array([[ -1.7,  -3.6,   7.8, -16.8,   1.1,  -4.7,  -4.4,  -2.4,   5.4,
          5.4,  -4.0,  -4.6,  16.2],
       [  4.6,   3.3, -26.6,  13.2, -28.7,   2.5,   3.2, -15.2, -27.1,
         21.3,   3.2,  11.0,  -4.7],
       [  5.6,   7.3,   7.2,   3.3,  -1.7,   8.2,   7.0,  -4.7,   7.7,
         -8.3,   6.7, -11.3,   0.5],
       [ 14.8,  10.9,  13.2, -16.0, -11.4,  16.9,  15.3, -13.0,  11.9,
        -12.3,  13.2, -25.3,  15.8],
       [  0.0,  -0.9,  20.9, -20.3,  10.3,  -0.9,  -1.4,   0.7,  18.9,
         -7.1,  -1.3, -14.5,  18.0],
       [  2.0,   4.4,   6.3,   3.7,   1.4,   3.7,   2.9,  -2.2,   6.6,
         -4.9,   3.1,  -6.9,   0.1],
       [ -2.8,   2.3,  15.6,   4.8,  15.3,  -0.3,  -1.3,   5.3,  16.4,
        -11.0,  -0.4,  -7.4,  -1.8],
       [ -3.0,  -2.6,  12.4, -12.0,   8.0,  -4.5,  -4.6,   1.2,  10.8,
         -0.3,  -3.9,  -5.8,  12.0]]): -1.7

array([[ 0.158,  0.205,  0.174,  1.799,  0.446, -0.112,  0.292],
       [-0.141,  0.449,  0.163,  0.137,  0.354, -0.015,  0.020],
       [-0.727, -0.059,  0.448,  0.410,  0.292,  0.135, -0.008],
       [ 0.308,  0.201,  0.117, -1.521, -0.036,  0.176,  0.445],
       [-0.104, -0.017, -0.147, -0.399,  0.104,  0.172,  0.061],
       [ 0.199,  0.040, -0.117,  0.553,  0.444,  0.106, -0.518],
       [ 0.372,  0.041,  0.229, -0.671,  0.029,  0.105,  0.295],
       [ 0.309,  0.195,  0.233,  0.851,  0.347, -0.059, -0.793],
       [ 0.289, -0.329,  0.031, -0.695,  0.399,  0.060,  0.630],
       [ 0.129,  0.235, -0.022, -1.663,  0.179,  0.186,  0.479],
       [-0.061, -0.057, -0.278,  0.481,  0.082, -0.019,  0.359],
       [-0.187,  0.184, -0.034,  0.445,  0.499,  0.552, -0.046]]): 0.158

array([[ 0.012,  0.141,  0.048, -0.028, -0.146,  0.145, -0.262, -0.018,
        -0.242, -0.013, -0.008],
       [ 0.003,  0.089,  0.020, -0.011, -0.132,  0.129, -0.175, -0.058,
        -0.202, -0.062, -0.021],
       [-0.022, -0.025, -0.038, -0.022, -0.005, -0.033, -0.006, -0.035,
        -0.054, -0.032, -0.023],
       [ 0.007,  0.146,  0.035, -0.011, -0.141,  0.145, -0.235, -0.056,
        -0.224, -0.026, -0.014],
       [ 0.012,  0.141,  0.048, -0.028, -0.146,  0.145, -0.262, -0.001,
        -0.242, -0.010, -0.006],
       [-0.019, -0.029, -0.085,  0.198,  0.026, -0.055, -0.033, -0.048,
        -0.081, -0.113, -0.087],
       [-0.019, -0.029, -0.082,  0.192,  0.022, -0.055, -0.026, -0.049,
        -0.085, -0.116, -0.084],
       [-0.001,  0.047,  0.004, -0.005, -0.119,  0.101, -0.134, -0.057,
        -0.193, -0.083, -0.023],
       [-0.007, -0.015, -0.041,  0.000, -0.092, -0.005,  0.008, -0.049,
        -0.134, -0.113, -0.036]]): 0.012

array([[ 201.402,  138.304, -177.243, -192.359, -143.714, -231.645,
        -206.075,  112.834,  128.842,   -8.462,   37.258],
       [  23.364, -130.597,   71.505,  -96.782,  -35.928, -138.940,
          72.482,  -24.322, -193.284,  -43.160, -232.305],
       [  30.688,    4.303, -164.755,  -84.548,   88.470, -146.265,
        -143.946,  -33.867,  215.709,  -95.930,  216.273],
       [ -69.915,  -52.095,   -2.202,  -61.555,   -2.596,  -89.916,
         -95.705,   -7.758, -177.719,   64.279,  -68.558],
       [  74.054,   28.825, -142.173,  -79.066,    5.066, -112.246,
        -209.868,   94.443,  -41.780,  -57.519,   80.010],
       [-135.937,   21.877,  150.928,  -27.992,   23.123,  117.745,
          11.625, -120.987, -178.362,   84.931, -109.197],
       [  67.572,  -37.792,   96.335,  -36.621, -207.602, -194.468,
         -46.013,  -48.072,  111.023,   25.859,  113.155]]): 201.402

array([[ -6.158,  23.419,  -6.363,  -7.220,  -5.830,  11.442,  -8.165,
         -9.182, -17.929,  -5.799, -10.001, -22.759, -16.298,   1.734],
       [ -5.611,  24.233,  -6.464,  -7.404,  -5.726,  11.850,  -8.899,
         -9.270, -17.463,  -6.453,  -9.103, -21.431, -17.927,   2.474],
       [-16.131, -27.655, -10.338,  -9.121,  -2.972, -12.063,   7.114,
          2.999,  13.229,   5.788,  -0.204,   1.263, -18.026,   0.569],
       [ -1.485,  -3.354,  -2.134,   0.016,  -4.950,   9.799,  -8.841,
          2.795, -16.093,  -3.985, -14.766, -18.367, -13.965,  -3.761],
       [ -3.030, -11.326,  -5.484,  -8.224,   8.287, -13.849,  -2.319,
        -14.837,   1.613,   4.814,   3.144,  -3.048, -12.821,  -6.579],
       [-17.158, -26.008, -10.935, -12.049,  -3.847, -12.355,   9.584,
          3.103,  12.821,   6.809,   1.081,   3.223, -18.681,   2.843],
       [ -4.615,  -1.992,  -1.900,  -8.566, -16.115,  -6.334, -10.512,
         -5.142, -14.221, -18.461,  -0.332,  -7.895,   1.377, -10.507]]): -6.158
---
 43  101   40   79   78  107   44
 43  252   40   58  204   83   58
=> 107

468  785  505  209  376  160
528  337  533  572  210  217
=> 376

150  215   42   82  184
 90   14  128  112   72
=> 82

6392  9521  7129  7969  2517  3532
4787  5853  9288  8977  7136  7436
=> 2517

 -2  -16   34    3  -25
  3   14   17  -36    9
=> 3

1  1  2  6  0
6  3  0  7  8
=> 6
---
[-107   63  409  198 -219 -628  465] >> 409
[ 428 -410 -626  132  624 -794 -529] >> -626
[ 765 -438  445  671  846 -505  711] >> 445
[ 200  -16 -509  153 -626  316  644] >> -509
[-477 -211   63  200 -384 -606 -523] >> 63
[ 546  672 -158  443  744   -9 -483] >> -158
